Input:
[[  70.2   91.6  -12.5  104.0   65.9  -36.5 -110.2]
 [ -49.7   50.9   38.0  -76.7 -117.3   99.4  116.7]]
Output: 50.9

Input:
[[-0.13  1.16  1.27 -0.57 -0.85 -0.52]
 [-0.60  1.11  1.14 -0.85 -0.15 -1.16]
 [-0.56 -0.02 -0.53 -0.11  0.79 -1.32]]
Output: 1.11

Input:
[[ 0.00  0.01  0.15  0.23  0.02  0.08 -0.12]
 [ 0.09  0.08  0.10  0.08 -0.10  0.03  0.10]]
Output: 0.08

Input:
[[ 119.9 -119.6  167.0  135.2 -158.2   21.2   58.6]
 [ 174.8  206.8 -115.9  -30.8 -105.8   37.8 -120.2]]
Output: 206.8

Input:
[[-0.07  0.12  0.15 -0.12 -0.18]
 [ 0.05  0.19  0.03 -0.09 -0.15]]
Output: 0.19

Input:
[[ -81.11 -194.90   27.57  -50.68]
 [-106.28 -137.42   22.43 -169.44]
 [ 162.51  109.12 -156.65  -97.74]]
Output: -137.42

Input:
[[  3.865   3.487   3.495   3.847   3.568   3.484]
 [ -7.021  12.299 -12.454  -7.291 -14.353  11.495]]
Output: 12.299

Input:
[[-0.170  0.053  0.033  0.156 -0.120  0.056]
 [ 0.005 -0.018  0.035 -0.050  0.094  0.034]]
Output: -0.018
---
[6 1 3 7 3 8] Answer: 7

[ 1 66 75 51 86 76] Answer: 76

[[-289  633 -435 -463]
 [-313   81 -579 -359]
 [-229 -985  -24 -101]] Answer: 81

[[947 246 131 554 512  23 449]
 [624 441 902 254 407 796 348]
 [761 612  49 192 464 426 511]] Answer: 902

[ 673  784 -804  740] Answer: 740

[36 20 98 43] Answer: 43

[8673 2060 9635 7700] Answer: 8673

[7981 5996 2976 6234 8535 2361] Answer: 7981
---
[-60, 34, -34, -10, 28] Answer: -10

[[-25, 50, 35, -27, -20, 43],
 [-42, -21, 24, -68, -14, 15],
 [32, 10, -35, 26, 47, -45]] Answer: 47

[[-55, 10, -62, -18, 9, -36, 6],
 [20, -30, 11, -33, 39, 16, -26],
 [27, 47, -26, -32, 81, -16, -15]] Answer: -16

[26, -44, -82, -75, -12] Answer: -75

[-43, -63, -53, -52, -8] Answer: -52

[[-20, 4, 35, -44],
 [27, -3, -26, 42],
 [79, -1, 82, -17]] Answer: 82

[20, 58, -67, -21, 12, 11, -23] Answer: 11

[[9, -45, 69, -20, 21, -11, 31],
 [64, -15, 56, 25, -4, -10, 15],
 [-41, 39, -56, -21, -11, -7, -12]] Answer: -7

[[70, 83, -12, -80, 47, 4, -51],
 [25, -3, -65, 28, -18, 8, 52],
 [26, -46, -29, -22, -60, 41, -18]] Answer: 41

[36, 84, -60, 3, 2] Answer: 3
---
((-61, -24, -58, -20, -36, -84), (42, -35, -23, -26, -15, 12), (-9, 7, 37, 6, 3, -8)) → 42, -84
((-7, 17, -64, 9, 29, -7), (-1, -1, -2, 0, 0, 2), (-38, -27, 0, -35, 24, 9)) → 29, -64
(34, 36, -49, 64) → 64, -49
(56, -10, -22, 72) → 72, -22
(54, -55, 74, 49, 1, 44, -1) → 74, -55
(-5, 75, 10, -7) → 75, -7
(-84, 9, 22, -29, -15, 43) → 43, -84
((-59, 31, 31, -4), (-42, -4, 47, -5)) → 47, -59
(71, 13, 3, 32, 11) → 71, 3
((-31, -20, 10, 2, -31, -14, 6), (-16, -2, 35, -64, -17, 21, -38), (-17, -38, 0, -8, -41, -13, -12)) → 35, -64
---
array([[ 43, -12,   0,  80],
       [  5,  -9,  -2, -18],
       [ -6,  -3,  16,  23]]) -> -3

array([[-51, -10,  34, -19,  31,  25],
       [-14,  -3,   2,  49,   1, -24],
       [-80, -46,  40, -14,  14,  35]]) -> -46

array([[ 45,   2,  52, -21,  18,  47],
       [ 34,   0, -12,  10,  68, -21],
       [ 47,  -3,   0,  -4,   5,  23]]) -> -3

array([[ 53,  -3,  26,  55,  39, -56,  -3],
       [-68, -17, -31,  12, -51,   4, -10],
       [ -5,  21, -13,  16,  14,   0,   2]]) -> 21

array([[-68,  29,  15,  26,  29,   3,  11],
       [-34, -52,   4,  20,  57, -41,  21],
       [-71,  33,  22,  20,  29,   0,  12]]) -> 33

array([[-61,  -2,  -9,   3,   4,   3],
       [ 25,  15,  22,  -8, -12,   2],
       [ 52,  23,  11,  -3, -12,   7]]) -> 23

array([[ 18,  35,  59,  19],
       [ -9,  61, -11, -54],
       [ 16,  38,  64,  21]]) -> 38

array([[ 16,   1,   0,   0,  11],
       [ -9, -13,  -3,   1,  -2],
       [ 28, -31, -11,  34, -70]]) -> -31
---
[[ 34 -20 -42  -2 -13]
 [ 21  48  47 -38  23]
 [  5  23   9 -22 -70]] --> 5

[[-18 -26 -40   5 -37]
 [  6  67 -17  18  -5]] --> 6

[-33  38 -57 -38 -60] --> -33

[ 59 -21  35  84  53] --> 59

[-23 -77 -20   4   3] --> -23

[ -3 -79 -38 -44 -22] --> -3

[[-55  -5  23  69  -9]
 [-13  52  62 -31 -31]
 [-31  84  -1  -4 -17]] --> -31

[[ 59 -56  74 -21 -13]
 [ 60 -57  74 -22 -12]] --> 60

[27  0 43 71 21] --> 27
---
[-51  -9 -22 -54  21 -25 -71] >> 21

[[ 27  31 -69  35 -68  63]
 [ 38 -18 -33  29  19  55]] >> 35

[[-65 -16  29   4  16 -35]
 [ 31   1  31  -4  -9 -28]] >> 4

[ 63  34   3 -72 -60  43] >> -72

[ 76  29 -15  66  68] >> -15

[[ 13  72   3  19]
 [  1  -2 -11  19]
 [ 42  34  56 -19]] >> 72

[-34 -31  78 -15 -30  -1  49] >> -30

[[ 48  42  23  -1  74]
 [-21  11   3   7  13]] >> 23

[ 79 -17  82  57   3  48] >> 57
---
[-42  -5  37 -43  53 -68] -> 53, 37

[  3  16  -5  21  13 -70   0] -> 21, 16

[-38 -65  -6   0 -18 -14 -27] -> 0, -6

[-72  10 -21 -10] -> 10, -10

[[ 36 -70 -36 -28  -5]
 [ 42  -6 -73  19  13]
 [ -8   3  50  19 -31]] -> 50, 42

[[ 55  25 -20 -35 -12  21 -29]
 [ 22  -2  13  -3 -18  -7 -30]
 [ 10  -6  65  42   8 -40  -6]] -> 65, 55

[[-25 -69 -32  10]
 [ -8  59  72 -17]] -> 72, 59

[-10  70  -4  25] -> 70, 25

[ 81 -61  45 -34  64 -15] -> 81, 64
---
array([[ 166.2,  -65.5,   94.2,  -53.7,   57.8,   58.0],
       [  99.8, -124.8,   11.9,  -56.2, -139.4,  -40.6]]) --> 166.2

array([[ 0.21, -0.12, -0.17,  0.02, -0.09],
       [ 0.12,  0.03, -0.10,  0.15, -0.10],
       [-0.02, -0.05,  0.03,  0.05, -0.10]]) --> 0.12

array([[ 209.9,  120.7,  147.3,  114.0,  138.9,  194.7],
       [ 166.9,  113.0,   90.8,   67.5,  170.2, -189.9]]) --> 209.9

array([[ 0.099,  0.111,  0.074, -0.011, -0.123, -0.004, -0.002],
       [-0.115,  0.118, -0.016,  0.037, -0.073, -0.044, -0.065],
       [ 0.024, -0.025, -0.125,  0.049, -0.018,  0.136,  0.136]]) --> -0.115

array([[-1.744,  1.227,  1.596, -1.070, -0.775, -0.716],
       [ 1.733, -1.512, -2.286,  1.055,  0.481,  0.753],
       [-1.471,  1.111,  1.570, -0.906, -0.556, -0.630]]) --> 1.733

array([[-0.17,  0.09,  0.06, -0.10, -0.04],
       [ 0.19, -0.12, -0.06, -0.16, -0.07],
       [-0.08, -0.03, -0.05, -0.19, -0.06]]) --> 0.19

array([[  28.15,   84.65,   81.72, -157.08,  -75.92],
       [  18.29, -142.51,  208.30,   20.30,  -24.79]]) --> 28.15

array([[ 0.903,  0.482,  0.350,  1.450, -0.083],
       [-1.213,  0.321,  1.310,  0.508,  0.456],
       [ 0.366,  0.426, -0.187, -0.125,  0.798]]) --> -1.213

array([[ 211.6,  -20.8, -150.2,   19.2,  211.6],
       [ 187.4,   50.1, -113.5,   27.8,  187.4],
       [ 136.0,   45.7,  -21.5,   74.2,  136.0]]) --> 187.4
---
[170 154  59  67 200] value 200, 170

[965 644 206 212 270 127 774] value 965, 774

[6491 7745 7860 7250 9377 6864 1462] value 9377, 7860

[4607 2084 7474 3840 7859 7177 3740] value 7859, 7474

[ 88 235  40 137] value 235, 137

[31 19 64 99] value 99, 64

[[4636 5325 8998 5605 3669 6525]
 [5646 5161 5680 4893 1224 7536]] value 8998, 7536

[589 234  28 902] value 902, 589

[119  55 250 148 117] value 250, 148

[ 29  -3  37 -13 -26  -9] value 37, 29
